In the rows, zero is written as 128.
The rows of D fall into several groups, and each row is roughly a mix of its group's hidden directions; some rows fit no group.
D:
[[116  80 132 133 125 109  94 148 112 152 126 167 173 112]
 [126 150 115 125 140 105 168 152 194 121 123 102 131 146]
 [189 120 142  97 155 110 127  90  97 114 121 123 115 140]
 [105 132 129  82 134 102 106  81 150 164 158 131 127 142]
 [131 179 126 118 141 152 159 141 154 101 135  83 106 148]
 [131  84 109 147 149 118 151 139 106 156 145 186 127 139]
 [136 131  58 165 115 159 131 127 138 119 147 134 110 151]
 [102 100 146 141 126 103  65 122 105 130 141 154 130  97]
 [112 161 134 116  94 117 125 108 136  94 107  65 129 126]
 [116 114 149 111 114 149 163 154 185 147 103 128 159 120]
 [100 136 154 108 155 123 101 163  90 156 161 122 150 148]
 [141  98 106 112 129 132 114 182 155 109  85 153 117 110]
 [146 140 134 170 136 121 176 115 183 102 123 113 126 115]
 [119 111 171 134 155 137 112 126  70 127 118 151 163 147]
 [145 103 146 111 103 136 162 143 194 133 112 109 134 112]
 [ 90 115 144 105 133  93  97 145 113 169 117 166 152 119]
 [103 157 144 104 118 116  89 119 139  96 108  78 154 128]
 [120 142 141  75 136 112 115  98 148 181 155 137 143 134]
 [104 155 131 111 163 121  83 133 134 148 176 152 105 115]
 [148 109 128 143 141 104 179 134 191 130 146 120 133 121]
 [148 134 172 112 148 169 133 120 118 118 158  91 132 168]
 [134 118 120 143  80 140 180 152 101 123  91 153 126 122]
 [121 115 115 126 119 163  95 148  77 145 103 144 165 150]
 [158 131  96 122 147 116 172 128 157  97 175 118 108 122]
 [155 114 154 122 150 150 152  87  99 151 160  94 114 147]
 [149 121 181 115 124  94 102  91 137  93 100 136 140 131]
 [106 127 127  90 154 120  87 126 127 151 175 157 101 116]
 [117 126  71 136 143 164 119 137 112 154 153 163  97 131]
 [ 93 129 110 134 139 105 112  89 116 135  89 165 125  86]
 [152 112 152 135 168 143 168 110  98 131 148 117 102 168]
 [106 128 145 121 109 126  99 118 124 103 100  62 155 112]
 [134 136 120 120 162 127  75  78 101 115 153 111 113 137]
 [113 101 119  79 121 155 109  95 146 168 120 104 102 120]
 [158 155 109 143 137 164 149 105 109 102 147  95  89 149]
 [160 116 112 158 166 122 145 168 133  96 157 138 109 158]
 [138 152 190 107 118  99 102 119 123 119 132 128 172 119]
 [144 157 167 134 151 123 162  91 134 128 153 113  82 138]
 [137 156 190 111 135  91 111 106 114 114 145 147 133 153]
 [111 120 125 137 172  83 109 100  74 128 134 115 112 130]
 [141  96  97 158 112 185 129 112 157 120 101 135 111 116]
 [105 158 144  94 144  96 105 133 118 143 187 134 114 114]
 [ 97 158 140  93 107 152 177 162 131 142 139 150 124 147]
 [141 105  79 139 111 168 148 106 165 111 112 144 106 115]
 [179 160 119 113 145 158 151 111 132 140 125 169  98 144]
 [137 137 158  77 147  99 110  88  98 141 139 101 136 116]
 [125 134  66 152 131 163 133 114 138 139  98 105 100 105]
 [155 110 114 130 153 130 168 118 130 160 135 189 111 145]
 [ 84 123 106 158 106 182 107 130 113 128 105 120 101 115]
 [139  98  92 131 167 124 119 154 113 165 149 174 116 135]
 [143 166 125 117 153  85 121 164  89 127 121 113 151 157]
 [116 165 149 115  90 143  89 135 151 110 137  86 146 105]
 [152 159 125 152 145 125 149 110 126 115 150  79  91 164]
 [111 131 136  93 136 127  71 108 135 135 180 140 101 132]
 [ 99 153 160 107 152  93 109 166 107 148 150 117 154 146]
 [151 149 109 137 113 182 170 103 130 104 118 104 115 151]
 [134 124  88 156 115 162 141  90 159 108 125 115  84 139]
 [114 119  93 161 178 159 123 169 112 141 139 147 132 118]
 [130 131 163 103 173 130 125 101 110 117 142  91 135 175]
 [119 113  91 139 101 171 154 100 166 105 110 151 127 113]
 [118 157 154 105 142 129  78 118 114 141 185 135 135 142]
 [122 147  96 113 138 108  78 143 137 129 101 179 144 107]
 [153 144 152 141 171 142 165 131 124 110 128 126  78 161]
 [153 134 177 140 151 150 164  94 106 118 137 105 100 144]
 [147 129 144 177 162 131 151 174 117  90 115 112 125 135]
 [126 100 137 156 100 122 138 136 187 137  88 114 156 135]
 [137 128 125 120 103 148 144 150 176 133 114 189 156 129]
 [106 107 110  99 171 121 109  98 127 157 107 128  98  90]
 [133 150 102 161 163 145 181 150 111 158 106 117 127 133]
 [143 124 111  94 149 142 114  65 106 156 118 104 106 138]
 [130 103 109 152 141 119 154 157 117 148 164 185 112 144]
 [120 115 110 118 110 140 136 179 186 123 102 151 150 139]
 [158 123 174 126 117 175 149  91  99 122 134 103 143 137]
 [169 120 127 167 130 137 148 101 165 110 115 109  87 106]
 [ 98  89 143 122 129 103  82 134 117 175 127 160 133 118]
 [110 117  66 141 120  86 129 150 133 141 108 157 111 108]
 [148 133 153 108 146  88 114 168  82 138 135 132 166 125]
 [112 108 185 109 120 108  94 140 133  92 161 121 113 142]
 [151 149 175 131 165 149 153 113 136 116 135 101  88 148]
 [119 134  88 121 149 124  89 111  91 119 150 156  84 116]
 [136 105 103 132 114 164 146  81 137 123 122 165  95  95]
 [135 130 138 155 146 104 161 133 186  97 153 123 133  96]
 [103 119 136  73 129 131 109  93 143 180 147 118 126 139]
 [144 123 163 129 171 117 170  84 131 145 142 134 100 149]
 [125  99 139 125 105 135 167 146 167 144 111 137 186 131]
 [158 143 169 117 105 106 140 124 140 107 127  77 167 137]
 [156 165 119 166  99 164 167 154 120 126 111 113 137 143]
 [176 159 133 127 120 144 158  96 110 111 104 106  86 127]
 [136 130 141 176 163 133 138 191 124  97 131 129 138 127]
 [135  93  94 161 124 152 132  85 146 142 115 154  90 118]
 [133 101 164 168 124 148 124 144 170 156  96  99 137 133]
 [148 118 175  82 113  95 119  92 117 113 132  99 143 138]
 [140 123 168  66 132 129 143 143 126 166 157 117 115 143]
 [125 117 147 137 149 112 130  85  72 127 147  82 115 135]
 [142 102 129 134 151 124 132  80  70 146 128  93 117 119]
 [102 117 167  70 106 113 108 102 115 143 136 100 123 111]
 [155 154 116 133 129 157 165 111 129  98 154  86 100 152]
 [144 165 125 106 148 131 140 107  79  98 165 137 101 109]
 [142 143 161 130 157 141 140 114 124 129 162  73  86 141]
 [111 109 111 169 132 159 171 181 118 127 110 119 118 134]
 [159 110 146 146 157 158 141 138 120 155 156 184 115 123]
 [144 105  91 148  97 153 153 113 173  90 113 133 139 116]
 [118 113 145 143 128 144 130 154 199 151 102 100 123 133]
 [119 185 145 168 141 153 110 145 137 140  97 138 139  98]
 [151 128 124 176 154 144 146 187 114  96 130 135 128 132]
 [139 147 142 140 165 114 161 113 119 127 158 115  69 152]
 [138 106  93 138 134 120 183 131 144 147  76 129 146 109]
 [135  96 125  97 143  93 108  82 154 116 140 148  94 149]
 [123 108 123 133 163 101 117  93  60 121 113 117 129 135]
 [120 111 125  69 120 117 104  84 134 162 160 121 134 138]
 [123 122 113 116 136 140 103 185 168 139 139 174 148 136]
 [150 120 155 102 147 161 136  97 115 137 144  73 134 159]
 [ 91 138 147 128 119  99 104 119 102  78 101 104 160 136]
 [142 127 160 173 125 119 167  99 176 117 131 103 119 118]
 [147 153 127 140  69 150 156 156 152 114 135 114  99 145]
 [106 101 109 140  95 128  95 157  97 121 126 152 175 110]
 [147 120 131 157 102 139 177 142 106 102  76 106 129 126]
 [164 150 121 157 150 172 151 116 130 115 131  95  87 137]
 [128 125 165  89 144  93 106 165  98 149 160 122 145 123]
 [ 89 155  95 116 142 146 112 174 107 133  90 105 115 126]
 [109 154 101 120 162 125  90 133  77 134 152 134 102 150]
 [149 147 112 144 131 147 167 100 132 101 165  92 100 155]
 [110 130 120  80 123 116  90  76 143 157 145 135 109 118]
 [129 106 159 123 116 103  85 148  79 134 144  92 133 109]
 [114 140 118 121  93 136 117 175 173 130 158 165 151 133]
 [138 152 120 141 126 172 148 104 140 109 139  86  82 151]
 [117  99 135 163 159 117 103 141 165  86  95 126 121 104]
 [124  95 154 147  97 138 151 115 194 138 110 114 132 119]
 [125 148 134 122 141  90 121 167  97 139 126 116 178 167]
 [141 119  95 121 166 104 131 114 106 157 135 188 119 144]
 [148 118 177  90 125 127  90 110 143 117  96 114 116  95]
 [138 116 160 107 142 165 105 116  99 128 154  84 159 153]
 [136 140 175 110 150 155 125 114 124 107 140  73 135 161]
 [122 172 135  98 105 127 100 111 161 105  93  97 145 114]
 [139 129 152  99 141  94 106 186 115 136 145 100 155 139]
 [ 88  92 148 123 130  96  91 145 143 152 145 156 149 104]
 [120 142 163 122 152 103  93 164  85 153 133 115 153 146]
 [154 110 109 157 119 142 149 113 110 105  66 107 147 112]
 [110 121  93 149 135  86 134 154 144 131 104 181 110 111]
 [140 120 163 126 162 145 115 101  78 130 157  89 125 142]
 [159  99 128 160 125 134 166 137 124  93  77 106 136 138]
 [105 137 126  79 116 119 108  74 135 165 149 125 107 136]
 [151 108  79 162 143 159 156 124  95 123 112 137 123 159]
 [122  98 143 163 113 140 158 162 106  97 125 104 159 163]
 [127 105 119 142 113 142 161 105 199 121 121 133 108 104]
 [147 137 148 120 149 141 116  82  71 111 111  92 127 133]
 [110 122 126  99 144 117  82 129 136 132 191 150 103 131]
 [135 105 118 147 118 117 151  83  71 130 105  98 117 110]
 [124 124 169 119 162 103 144  65 106 126 125 119 136 150]]
One row of each group comes first, with its name. Which group is each row after those in?
[ 86 110  81 121 118  83 101 152 120 119 108 127 153 132]
(109)
[133 139 155 118 110 105 167 143 187 125  97 107 149 123]
(73)
[120 147 137  83 133 122  91 124 128 150 193 132 112 131]
(41)

[145 103  71 155 116 166 123 120  94 101 117 113 119 124]
(41)
[102 117 152 123 126 190 148 155 169 137 129 125 155 118]
(73)
[123 107 102 106 120 172  96 134  74 143 123 157 138 133]
(73)
[139 182 123 153 135 130 153  93 107 103 126 101 104 157]
(73)
[152 151 174 132 182 141 137 108 116 105 117 129  97 146]
(109)
[183 131 165 107 122 105 142 128 146 107 147  99 141 163]
(41)
[150 113 139 148 116 138 141 158 173 133  73 113 161 127]
(73)
[133 118  96 111 100 151  93 155 145 141 105 158 170 105]
(109)
[106 115 103 149  99  94 152 146 162 135 110 176 128 107]
(109)
[ 75 116 133 127 130 100  66 147 126 152 130 135 138 140]
(73)
[122 121 160 153 169 167 114 146 115 135  91  95 155 122]
(41)
